One turn sends every row of this set to another row. A few are shown first. Where does it send the rows asked after them?
Veg: [  2.7   9.9  51.2   2.5  19.4  -8.1  -5.5 -14.3  19.4   8.9  -1.7   6.9
 -14.6  22.0   8.8   0.7  21.6  32.3]
nel: [-26.8  -3.2  11.1  27.3   2.7 -19.3   1.5 -21.3   2.6 -13.3  -7.2   7.9
  23.2  10.6 -25.7  19.9   2.2   7.8]
bire: [  2.5   9.9  -1.5   4.2   6.3   9.6  11.9  10.0  22.3  41.3 -30.8 -12.9
  -8.0  -2.2 -19.2  25.2  -7.7  -6.0]
meso: [  1.9  -8.8  15.3  -1.4   8.8   3.4  31.2 -24.2  12.5  26.7 -15.9   0.2
 -17.9  22.9 -14.7  33.9  -4.9   7.3]
Rigob: [-13.0   0.7  33.2  19.4  -3.2 -27.0  -5.8 -19.4   9.9  -2.1 -29.8  -7.4
  26.4   4.7  11.2   4.7  30.4   1.8]
Laso: [  9.7  22.1  38.4  13.8  25.8  -9.7 -21.9  12.5   7.1   4.0 -15.0 -14.8
 -23.4   0.3  10.0  -4.2 -14.1   4.4]
kudud: [ 15.3   7.4  38.1  17.6  18.9 -10.6  -7.0   2.9 -15.2  -6.9  -2.1 -11.6
 -29.5   9.7  -9.2 -11.7  -7.7   5.1]
viv: [  1.3  34.8  -1.2  -0.6  12.1  18.7   9.3  13.3 -17.9   5.7 -14.8 -13.1
  -5.3 -17.0 -13.3  -9.0  14.7   0.0]
ror: [ 15.1  -0.7  20.1  -4.1  11.8  19.8   5.1   5.0 -14.9  34.9   5.7   1.3
 -15.3  17.2   6.2  -6.8  14.4   8.8]
daba: [-11.1  11.5   9.3  18.0  -4.7 -14.7  -2.0  -9.0  -5.2  -3.3 -34.3 -17.5
  33.2  -9.9   3.0   3.4  25.8 -10.0]
vevi: [-15.5   8.5  23.4  21.6  -3.0 -23.7  22.1 -24.0  21.9  -0.6 -21.3  11.7
 -30.6  25.1 -23.7   8.9   1.9   8.8]
Lilub: [ -3.8 -18.0  28.9  14.7  -6.3 -15.0  -1.8 -18.5  -4.3  18.7 -18.0  -3.2
  21.4  18.5  21.6   3.4  27.0  -3.6]
Zuduz: [-12.3  45.0  30.3   5.3  20.1  -8.2  -1.1  -4.8  17.0 -20.1 -23.2  -7.2
  -4.3 -11.6 -11.4  -0.7  21.4  23.3]
pum: [  1.8  23.8  21.4 -14.3  22.0   1.3   4.8 -16.7  22.4  -5.2 -13.2  13.1
  -3.5 -22.6 -10.2  25.3  -6.8  29.4]
fof: [-32.0 -11.3  13.6  11.4   0.2   0.7  -2.9  14.3  10.7  36.7 -14.3   8.6
  21.4   1.5   4.4  13.2  -2.7 -14.4]
mamef: [ 15.9   6.2  32.5  -1.2  12.3  -3.7 -18.8   8.6  33.4  28.0  -4.6  18.2
 -10.4  -7.8  -6.7   7.2  -2.6  29.5]
kuro: [-14.4  11.5  13.3 -18.2   4.8  -0.2  13.1 -27.6  36.8  31.3 -20.3 -14.1
  18.8   2.1 -20.7 -22.9   5.1   3.9]
navu: [-34.3   9.7  -7.7  30.2  -4.2 -13.8  -9.0   0.9  -0.8   6.0 -12.4  12.8
  14.9   4.3  -7.2   1.7  -7.0 -13.1]
gemo: [  7.6   2.0  17.7   4.1  -6.5  -1.0  -0.4  16.2   0.8  20.9   2.7  27.9
 -27.7  -5.9 -17.3 -19.4   0.2   7.3]
Setor: [ -6.2  19.9   6.8  -8.6   4.4   3.0  23.6  -8.6 -12.1 -10.2  -5.7  23.1
 -20.1 -20.6 -19.5  -0.8  -3.9   9.3]
bupim: [-14.5  15.0   7.4  -8.6  -0.1  -7.3   1.4 -27.7  36.3  32.5 -16.6  -4.6
   9.0  11.5 -11.9 -35.7   1.0   2.2]
tiva: [-14.4  28.0   6.6  25.7  -5.7 -18.3   3.0  11.4  31.3  14.0 -37.2  -1.6
 -20.8   0.0 -29.1   1.1  -0.8  -4.5]
dat: [ -6.6   7.1   5.4 -15.1   3.0  -0.2  18.7 -38.0  21.2  21.4 -13.0 -13.5
  17.0   7.9 -30.8 -22.9   5.8   7.7]
bera: [  8.4   4.2  42.3  -1.8  26.6   3.0  16.4  -1.6 -21.1  -9.1  -9.0 -19.2
 -21.9  -3.8 -10.2   4.4  -5.5   1.1]
san: [  2.9  18.4  42.6  -6.6  34.3   5.3   2.1   6.9   1.0   1.2 -19.6 -22.5
 -14.0 -13.2   9.1  12.5 -11.1   1.3]
nif: [-25.8 -23.0  32.3   9.3   7.8  -5.5   7.8  -9.1  14.2  16.7  -6.9   2.5
  29.4   6.8 -14.8  31.2   6.2   6.4]
kodev: [ -1.4  -7.2   5.4  12.7  -7.8  -2.8   3.0  -8.7 -19.1  18.1 -22.3 -12.7
  26.6   2.8  13.3   2.2  22.6 -16.2]
Tuk: [ -8.1  10.2   0.1  -5.0  -2.0  -7.1   8.5 -38.5  20.8  22.6  -9.6  -5.0
   7.1  17.8 -23.3 -35.3   2.6   5.0]

Setor turns into gemo
meso turns into vevi
fof turns into nif
And these:
dat turns into Tuk
bera turns into kudud
Zuduz turns into viv
daba turns into kodev

